In the data rows, zero lies at 4.5, halfway between 4 and 5.
Every row has a hidden score. How much higher is the second row's score than the first row's in each pair? 20 means about the same, 40 much higher and 0 much lower. The score is a weighted sum of the row's numbers plus the product of two more (or one squared), each taken from its middle value.
[3 4 3 3 4 4 4 4 5 4 6 8 6 5 3 4]
[3 3 3 3 3 4 4 3 4 4 4 4 5 6 7 8] -> 17
[4 3 3 3 3 4 4 3 3 4 5 7 8 7 6 5]
[7 7 7 7 7 6 6 7 5 5 4 3 3 3 3 3] -> 20
[4 3 3 3 3 4 4 3 4 4 7 7 6 4 4 4]
[7 7 7 7 7 6 6 7 5 5 4 3 3 3 3 3] -> 15
[3 3 3 3 3 4 4 4 5 5 7 8 7 4 4 3]
[3 3 3 3 3 4 4 4 4 4 5 8 8 8 6 6] -> 14
[3 3 3 3 3 4 3 3 4 4 6 7 6 4 3 3]
[4 3 3 3 4 4 4 4 5 5 5 4 3 3 3 3] -> 17
[3 3 3 3 3 4 4 4 5 5 7 8 7 4 3 3]
[4 3 3 3 3 4 4 4 5 5 7 7 6 4 4 4] -> 30
[7 7 7 7 8 6 7 7 6 5 4 3 3 3 3 3]
[3 3 3 3 4 4 4 3 5 4 6 5 4 4 3 4] -> 13
[3 3 3 3 3 4 4 4 4 4 4 6 7 7 7 6]
[3 3 3 3 3 4 4 3 4 5 5 5 4 3 3 3] -> 16
[3 4 3 4 4 4 4 4 5 5 5 4 3 3 3 4]
[3 3 3 3 4 4 4 4 4 4 5 8 9 7 6 6] -> 21
[3 3 3 3 3 4 4 4 4 4 4 4 5 6 7 7]
[8 8 7 7 7 6 6 6 4 4 4 3 3 3 3 3] -> 23
[3 3 3 3 4 4 4 4 5 5 6 5 5 4 3 4]
[7 7 6 6 6 5 5 5 4 4 4 3 3 3 3 3] -> 20
[3 3 3 3 3 4 4 4 4 4 4 4 5 6 7 7]
[3 3 3 4 4 4 4 4 5 5 5 4 3 3 3 4] -> 22
[3 4 3 3 3 4 4 3 4 4 6 7 6 4 3 4]
[3 3 3 3 3 4 4 3 4 5 6 7 6 4 4 3] -> 29
[4 4 3 3 4 4 4 3 5 4 7 7 6 4 4 4]
[3 3 3 3 3 4 4 4 5 5 5 5 5 3 3 3] -> 19
[3 3 3 3 3 4 4 3 4 4 5 7 8 8 6 6]
[4 3 3 3 3 4 4 4 5 5 5 4 4 3 3 3] -> 11
[4 3 3 3 4 4 4 4 6 5 5 4 3 3 3 3]
[3 3 3 3 3 4 4 3 4 5 6 5 4 3 3 3] -> 21
[3 3 3 3 3 4 4 4 5 5 5 5 5 4 3 4]
[3 3 3 3 4 4 4 4 4 4 5 8 9 7 6 6] -> 21
[3 3 3 3 3 4 4 3 4 5 5 5 4 3 3 3]
[3 3 3 3 3 4 4 4 5 5 7 7 6 4 3 4] -> 24
[7 7 7 7 8 6 6 7 5 5 4 2 3 3 3 4]
[4 3 3 3 3 4 4 4 4 4 4 4 5 6 7 7] -> 17
[8 8 7 7 7 6 6 6 5 4 4 3 3 3 3 4]
[7 7 7 7 7 6 6 7 5 5 4 3 3 3 3 3] -> 23
[3 3 3 3 3 4 4 3 4 5 6 7 6 4 4 4]
[4 3 3 3 3 4 4 4 5 5 5 4 3 3 3 3] -> 6
[8 8 7 7 7 6 6 6 4 4 4 3 3 3 3 3]
[7 7 7 7 7 6 6 7 5 5 4 3 3 3 3 3] -> 23
[3 3 3 3 3 4 4 4 5 4 6 5 4 4 3 3]
[3 3 3 3 3 4 4 4 4 4 5 8 9 7 6 6] -> 25
[3 3 3 3 3 4 4 4 5 5 5 5 5 3 3 3]
[7 7 7 7 8 6 7 7 6 5 4 3 3 3 3 4] -> 21
[3 3 3 3 3 4 4 4 4 4 4 4 5 6 7 7]
[3 3 3 3 3 4 4 3 3 4 4 4 4 6 7 7] -> 21
[7 6 6 6 6 5 5 5 4 4 4 3 3 3 3 3]
[4 3 3 3 4 4 4 4 6 5 5 4 3 3 3 4] -> 14
[7 7 6 6 6 5 5 5 4 4 4 3 3 3 3 3]
[7 7 7 8 8 6 6 7 5 5 4 3 3 3 3 4] -> 29
[8 8 7 7 7 6 6 6 4 5 4 3 3 3 3 3]
[6 7 7 7 7 6 6 7 6 6 4 3 3 3 3 3] -> 23
[8 8 7 7 7 6 6 6 4 4 4 3 3 3 3 3]
[3 4 3 3 3 4 4 4 5 4 6 5 4 4 3 3] -> 29
[3 3 3 3 3 4 4 4 4 4 4 4 5 6 7 7]
[4 3 3 3 3 4 4 4 4 4 4 6 6 7 7 6] -> 29
[7 7 7 7 7 6 6 7 5 5 4 3 3 3 3 3]
[7 7 7 7 7 6 6 6 5 5 4 2 2 3 3 3] -> 19
[3 3 3 3 3 4 4 4 6 5 5 4 3 3 3 3]
[7 7 7 7 7 6 6 7 5 5 4 3 3 3 3 3] -> 24
[8 8 7 7 7 6 6 6 4 4 4 3 3 3 3 3]
[3 3 3 3 3 4 4 3 3 4 5 8 8 7 6 5] -> 26
[3 3 3 3 3 4 4 4 4 4 4 4 5 7 7 7]
[7 7 7 6 6 5 5 5 4 4 4 3 3 3 3 3] -> 25
[3 3 3 3 4 4 4 4 5 5 6 5 5 3 3 4]
[3 3 3 3 3 4 4 4 5 5 5 4 3 3 3 3] -> 22
[7 7 7 7 7 6 6 7 5 5 4 3 3 3 3 3]
[7 7 7 7 7 6 6 7 5 5 4 3 3 3 3 3] -> 20
[7 7 7 7 7 6 6 7 5 5 4 3 3 3 3 3]
[8 8 7 7 7 6 6 6 5 4 4 3 3 3 3 3] -> 18
[3 3 3 3 3 4 4 4 4 4 4 5 6 7 7 7]
[7 7 6 6 6 5 5 5 4 4 4 3 3 3 3 4] -> 20
[7 7 7 7 7 6 7 7 6 5 4 3 3 3 3 4]
[3 3 3 3 3 4 4 4 5 5 7 8 6 4 3 3] -> 29
[3 4 3 3 4 4 4 4 4 4 4 6 6 8 7 7]
[3 3 3 3 3 4 4 4 5 5 5 4 4 3 3 3] -> 20
[3 3 3 3 3 4 4 4 4 4 4 5 6 7 7 7]
[3 4 3 3 4 4 4 4 5 5 7 8 6 4 3 4] -> 29
[7 7 7 7 7 6 6 7 5 5 4 3 3 3 3 3]
[7 7 7 7 8 6 7 7 6 5 4 3 3 3 3 4] -> 18
[6 7 7 7 7 6 6 7 6 6 4 3 3 3 3 3]
[4 3 3 3 3 4 4 4 5 5 5 4 3 3 3 3] -> 8
[3 3 3 3 3 4 4 3 3 4 4 5 6 7 7 6]
[4 3 3 3 3 4 4 4 4 4 4 4 5 6 7 7] -> 17
[3 3 3 3 3 4 4 3 4 5 6 5 4 3 3 3]
[3 3 3 3 3 4 4 4 5 5 7 8 6 4 3 4] -> 39
[3 3 3 3 3 4 4 4 4 4 4 6 6 7 7 7]
[3 3 3 4 4 4 4 4 5 5 5 4 3 3 3 3] -> 17
[3 3 3 3 3 4 4 4 5 5 6 5 5 4 3 3]
[3 3 3 3 3 4 4 3 3 4 4 4 5 6 7 7] -> 10
[3 3 3 3 3 4 4 4 5 5 6 6 5 4 3 4]
[7 7 7 7 7 6 6 7 6 5 4 3 3 3 3 3] -> 24
[3 3 3 3 3 4 4 4 4 4 4 4 5 7 7 7]
[3 3 3 3 3 3 3 3 2 3 4 5 6 7 7 6] -> 17
[3 3 3 3 3 4 4 4 4 4 4 6 6 7 7 6]
[3 3 3 3 3 4 4 4 5 5 5 5 5 3 3 3] -> 18
[6 7 7 7 7 6 6 6 5 5 4 2 2 3 3 3]
[3 3 3 3 3 4 4 4 4 4 5 8 8 8 6 6] -> 19
[3 3 3 3 3 4 4 4 5 5 6 7 6 4 4 4]
[3 3 3 3 4 4 4 4 5 5 5 4 3 3 3 3] -> 8
[3 3 3 3 3 4 4 4 4 4 4 4 5 6 7 7]
[4 4 3 3 3 4 4 4 4 4 6 7 6 4 4 4] -> 25
[3 3 3 3 3 4 4 4 5 5 7 7 6 4 4 3]
[3 3 3 3 3 4 4 4 4 4 4 4 5 6 7 7] -> 13
[3 3 3 3 3 4 4 4 5 5 7 8 7 4 3 3]
[3 3 3 3 4 4 4 4 5 5 6 5 5 3 3 4] -> 11
[6 7 7 7 7 6 6 7 6 6 4 3 3 3 3 3]
[3 3 3 3 3 4 4 4 4 4 4 5 6 7 7 7] -> 12
[3 3 3 3 3 4 4 4 4 4 4 4 5 6 7 7]
[4 3 3 3 3 4 4 4 3 4 5 8 8 7 6 5] -> 36
[3 3 3 3 4 4 4 3 4 4 4 4 4 7 7 8]
[3 3 3 3 3 4 4 4 5 5 6 7 6 4 3 4] -> 26
[4 3 3 3 3 4 4 3 3 3 5 8 8 8 6 6]
[6 7 7 7 7 6 7 7 6 6 4 3 3 3 3 3] -> 25
[6 7 7 7 8 6 6 7 6 5 4 3 3 3 3 4]
[7 7 7 7 8 6 6 7 6 5 4 3 3 3 3 4] -> 22
[3 3 3 3 3 4 4 3 3 4 4 4 4 6 7 7]
[7 7 7 7 7 6 6 7 5 5 4 3 3 3 3 3] -> 26
[3 3 3 3 3 4 4 4 4 4 4 4 5 7 7 7]
[3 3 3 3 3 4 4 4 5 5 6 5 5 3 3 3] -> 17
[3 3 3 3 3 4 4 4 4 4 4 6 7 7 7 6]
[3 3 3 3 3 4 4 4 4 4 4 6 7 7 7 7] -> 20
[3 3 3 3 3 4 4 3 3 4 4 4 5 6 7 7]
[3 3 3 3 4 4 4 4 4 4 4 6 6 7 7 7] -> 28
[8 8 7 7 7 6 6 6 4 4 4 2 2 3 3 3]
[7 7 7 7 7 6 6 7 5 5 4 3 3 3 3 3] -> 23
[3 3 3 3 3 4 4 4 4 5 6 7 6 4 4 3]
[6 7 7 7 8 6 7 7 7 5 4 3 3 4 3 4] -> 21
[4 3 3 3 3 4 4 4 5 5 7 8 7 4 3 3]
[3 3 3 3 3 4 4 4 4 4 4 6 7 7 7 6] -> 9
[4 3 3 3 3 4 4 3 3 4 4 5 6 7 7 6]
[4 3 3 3 3 4 4 3 4 4 5 5 4 3 3 3] -> 14
[4 3 3 3 3 4 4 4 5 5 6 7 6 4 3 3]
[3 3 3 3 3 4 4 4 4 4 4 6 7 7 7 6] -> 15
[7 7 7 8 8 6 6 6 5 5 4 2 3 3 3 4]
[3 3 3 3 3 4 4 3 3 4 4 4 5 6 7 7] -> 10
[8 8 7 7 7 6 6 6 4 4 4 3 3 3 3 3]
[4 3 3 3 3 4 4 3 4 5 5 3 3 3 3 3] -> 19
[3 4 3 3 4 4 4 4 6 5 5 4 3 4 3 4]
[7 7 6 6 6 5 5 5 4 4 4 3 3 3 3 3] -> 9
[3 3 3 3 4 4 4 3 5 5 7 7 6 4 4 4]
[3 3 3 4 4 4 4 3 5 5 5 3 3 3 3 4] -> 17
[3 3 3 3 3 4 4 3 4 4 4 4 5 6 7 7]
[7 7 7 7 7 6 6 6 4 5 4 2 2 3 3 3] -> 24
[7 7 6 6 6 5 5 5 4 4 4 3 3 3 3 3]
[4 4 3 4 4 4 4 3 5 5 5 4 3 3 3 4] -> 22
[8 8 7 7 7 6 6 6 5 4 4 3 3 3 3 3]
[3 3 3 3 4 4 4 4 6 5 5 4 3 3 3 3] -> 16
[3 3 3 3 3 4 4 3 3 4 5 7 8 7 6 6]
[4 3 3 3 3 4 4 4 5 5 5 4 3 3 3 3] -> 15
[6 6 7 7 7 6 7 7 6 6 4 3 3 3 3 3]
[3 3 3 3 3 4 4 4 4 4 5 8 8 8 6 6] -> 20
[3 3 3 3 3 4 4 4 3 4 4 5 6 7 7 6]
[3 3 3 3 3 4 4 4 4 4 4 4 5 6 7 7] -> 17
[3 3 3 3 4 4 4 4 4 4 4 4 5 6 7 8]
[3 3 3 3 3 4 4 4 4 4 4 5 6 7 7 7] -> 24
[3 3 3 3 3 4 4 3 3 4 5 8 8 7 6 5]
[3 4 3 3 4 4 4 4 4 4 4 4 5 7 8 8] -> 14
[4 3 3 3 3 4 4 4 4 4 4 4 5 6 7 7]
[4 3 3 3 3 4 4 4 5 5 5 4 3 3 3 3] -> 19
[7 7 7 7 7 6 6 7 5 5 4 3 3 3 3 3]
[3 3 3 3 3 4 4 4 4 4 5 8 9 7 6 5] -> 20
[7 7 7 7 8 6 6 6 5 5 4 3 2 3 3 4]
[3 3 3 3 3 4 4 4 4 4 4 6 6 7 7 6] -> 10
[3 3 3 3 3 4 4 3 3 4 4 4 5 6 7 7]
[3 3 3 3 3 4 4 3 3 4 4 4 4 7 7 7] -> 21
[7 7 7 7 7 6 6 6 5 5 4 3 3 3 3 3]
[6 7 7 7 7 6 6 6 5 5 4 2 2 3 3 3] -> 22
